128 stands for zero in the data rows.
Here are some numbered points:
[107, 72, 100, 103, 134, 140, 67, 93, 156, 108, 146, 98, 102, 189, 90, 130, 158, 165, 138, 145, 68, 177, 142, 115, 119, 98, 151, 99, 88, 142, 141, 109] 0
[110, 82, 91, 125, 153, 138, 69, 159, 185, 81, 179, 64, 109, 162, 96, 119, 160, 174, 143, 121, 136, 185, 143, 94, 136, 158, 177, 139, 117, 140, 159, 198] 1
[178, 90, 105, 115, 180, 107, 126, 140, 176, 69, 105, 84, 130, 152, 145, 113, 167, 143, 154, 146, 110, 136, 144, 114, 115, 122, 155, 109, 115, 59, 153, 103] 2
[120, 83, 74, 116, 146, 146, 86, 128, 193, 120, 149, 116, 151, 161, 105, 137, 189, 162, 123, 133, 92, 160, 137, 122, 102, 113, 131, 90, 119, 104, 154, 101] 3
[146, 114, 165, 114, 67, 148, 121, 154, 85, 109, 186, 159, 89, 40, 89, 119, 85, 166, 68, 90, 219, 130, 38, 63, 135, 141, 208, 197, 150, 203, 159, 159] 4
[62, 146, 114, 163, 169, 48, 158, 55, 108, 138, 119, 174, 114, 120, 202, 210, 54, 58, 153, 194, 98, 118, 126, 187, 58, 43, 102, 104, 89, 68, 54, 88] 5
[133, 130, 211, 116, 115, 54, 213, 91, 91, 141, 20, 191, 63, 104, 208, 91, 85, 54, 230, 196, 121, 63, 209, 216, 79, 93, 72, 133, 67, 68, 63, 59] 6
[104, 82, 88, 106, 166, 145, 80, 158, 197, 84, 179, 76, 138, 179, 90, 140, 178, 166, 159, 116, 95, 189, 156, 106, 131, 165, 132, 108, 98, 105, 162, 199] 7
[92, 226, 190, 141, 150, 131, 195, 88, 25, 182, 84, 211, 181, 70, 133, 78, 40, 86, 116, 125, 203, 27, 107, 144, 145, 193, 35, 212, 166, 145, 90, 151] 8
[126, 197, 103, 120, 97, 103, 158, 59, 76, 169, 143, 200, 141, 80, 200, 166, 69, 80, 115, 156, 128, 85, 117, 156, 76, 76, 84, 150, 155, 132, 75, 120] 9
[94, 164, 99, 135, 151, 84, 158, 122, 130, 134, 133, 171, 132, 119, 175, 175, 83, 93, 131, 167, 125, 112, 108, 159, 95, 83, 106, 134, 121, 99, 81, 117] 10
[201, 147, 73, 220, 163, 179, 114, 195, 166, 189, 134, 88, 168, 80, 96, 52, 205, 180, 100, 69, 163, 155, 125, 85, 200, 177, 208, 90, 180, 148, 182, 157] 11
[126, 119, 67, 139, 192, 171, 83, 194, 184, 129, 149, 86, 178, 143, 85, 119, 198, 183, 118, 88, 109, 161, 135, 98, 159, 159, 117, 123, 129, 100, 169, 170] 12
[140, 127, 210, 108, 123, 58, 207, 95, 95, 140, 24, 183, 66, 112, 201, 87, 88, 57, 234, 202, 129, 74, 211, 212, 80, 94, 76, 136, 59, 59, 55, 56] 13
[131, 198, 193, 148, 130, 119, 183, 144, 58, 130, 58, 165, 187, 65, 157, 59, 95, 91, 129, 122, 193, 39, 122, 154, 152, 172, 69, 157, 166, 151, 118, 107] 14
[172, 121, 123, 90, 123, 147, 95, 110, 135, 98, 188, 86, 148, 179, 109, 192, 145, 130, 125, 130, 62, 172, 108, 93, 159, 129, 153, 128, 144, 155, 154, 123] 15
New points follow, each followed by the numbers of its two nearest points above, nearest first.
[129, 173, 158, 156, 139, 132, 166, 118, 86, 110, 112, 139, 132, 82, 164, 195, 110, 86, 143, 100, 136, 77, 111, 164, 128, 126, 112, 113, 115, 133, 134, 108] 10 9
[55, 164, 129, 171, 166, 55, 170, 45, 88, 138, 108, 189, 112, 114, 209, 203, 52, 51, 149, 191, 92, 94, 116, 194, 58, 51, 84, 100, 87, 79, 51, 82] 5 10
[112, 85, 68, 118, 172, 149, 84, 138, 191, 125, 140, 113, 168, 168, 93, 124, 191, 165, 128, 136, 92, 167, 140, 112, 114, 120, 133, 97, 116, 95, 159, 113] 3 0
[167, 125, 122, 123, 64, 140, 117, 174, 86, 94, 137, 150, 83, 80, 77, 126, 67, 124, 55, 92, 205, 122, 65, 83, 141, 165, 187, 143, 129, 205, 152, 147] 4 15
[168, 152, 90, 119, 108, 158, 99, 171, 128, 121, 157, 94, 113, 113, 113, 135, 131, 154, 102, 69, 124, 144, 114, 99, 159, 153, 154, 109, 173, 170, 170, 154] 15 12
[123, 127, 186, 54, 60, 141, 120, 122, 84, 113, 184, 152, 88, 123, 94, 156, 75, 140, 101, 136, 187, 115, 72, 77, 87, 110, 162, 230, 145, 167, 127, 139] 4 15
[124, 196, 192, 143, 133, 126, 176, 153, 63, 126, 65, 156, 178, 77, 152, 64, 94, 88, 124, 126, 192, 51, 122, 143, 153, 174, 84, 167, 166, 145, 117, 103] 14 8
[246, 147, 130, 117, 101, 134, 141, 229, 121, 100, 142, 102, 101, 49, 86, 69, 99, 160, 76, 73, 228, 124, 81, 84, 162, 183, 222, 141, 191, 170, 161, 139] 4 11
[208, 141, 117, 181, 183, 171, 123, 201, 150, 137, 132, 85, 87, 84, 83, 85, 148, 195, 72, 68, 200, 130, 100, 76, 180, 203, 227, 114, 178, 157, 195, 151] 11 12
[176, 115, 145, 111, 72, 137, 91, 143, 124, 77, 152, 110, 52, 131, 88, 105, 111, 162, 63, 96, 188, 144, 80, 72, 147, 148, 183, 128, 159, 162, 153, 115] 4 15
[161, 127, 106, 216, 191, 178, 135, 168, 134, 163, 120, 77, 169, 59, 116, 110, 159, 171, 96, 55, 144, 130, 103, 110, 192, 183, 190, 120, 133, 134, 178, 157] 11 12
[178, 85, 111, 113, 185, 109, 127, 137, 178, 66, 101, 82, 129, 158, 142, 110, 171, 143, 160, 147, 112, 143, 145, 117, 123, 122, 154, 108, 117, 57, 153, 107] 2 3
[84, 96, 94, 125, 109, 151, 96, 144, 167, 131, 146, 127, 188, 142, 129, 153, 165, 135, 133, 128, 82, 168, 123, 135, 115, 89, 109, 61, 122, 142, 149, 169] 3 0
[127, 191, 193, 136, 133, 111, 178, 152, 74, 131, 72, 157, 182, 86, 148, 63, 92, 90, 136, 135, 185, 51, 128, 146, 143, 171, 84, 169, 164, 138, 118, 97] 14 8
[112, 120, 57, 159, 159, 188, 99, 225, 161, 139, 122, 101, 208, 105, 97, 123, 189, 148, 103, 73, 100, 152, 112, 98, 165, 181, 120, 59, 149, 147, 199, 170] 12 11
[109, 129, 191, 48, 44, 136, 119, 118, 81, 115, 187, 154, 93, 127, 107, 157, 76, 134, 101, 135, 189, 110, 75, 82, 75, 111, 159, 238, 136, 162, 116, 137] 4 9
[124, 118, 67, 139, 189, 175, 80, 196, 180, 129, 144, 90, 181, 139, 83, 116, 193, 181, 111, 86, 109, 158, 130, 94, 159, 162, 115, 119, 130, 101, 173, 171] 12 7
[189, 109, 100, 128, 147, 132, 137, 173, 155, 64, 86, 70, 124, 128, 155, 130, 172, 129, 149, 110, 114, 132, 135, 112, 148, 155, 141, 58, 141, 102, 177, 149] 2 3
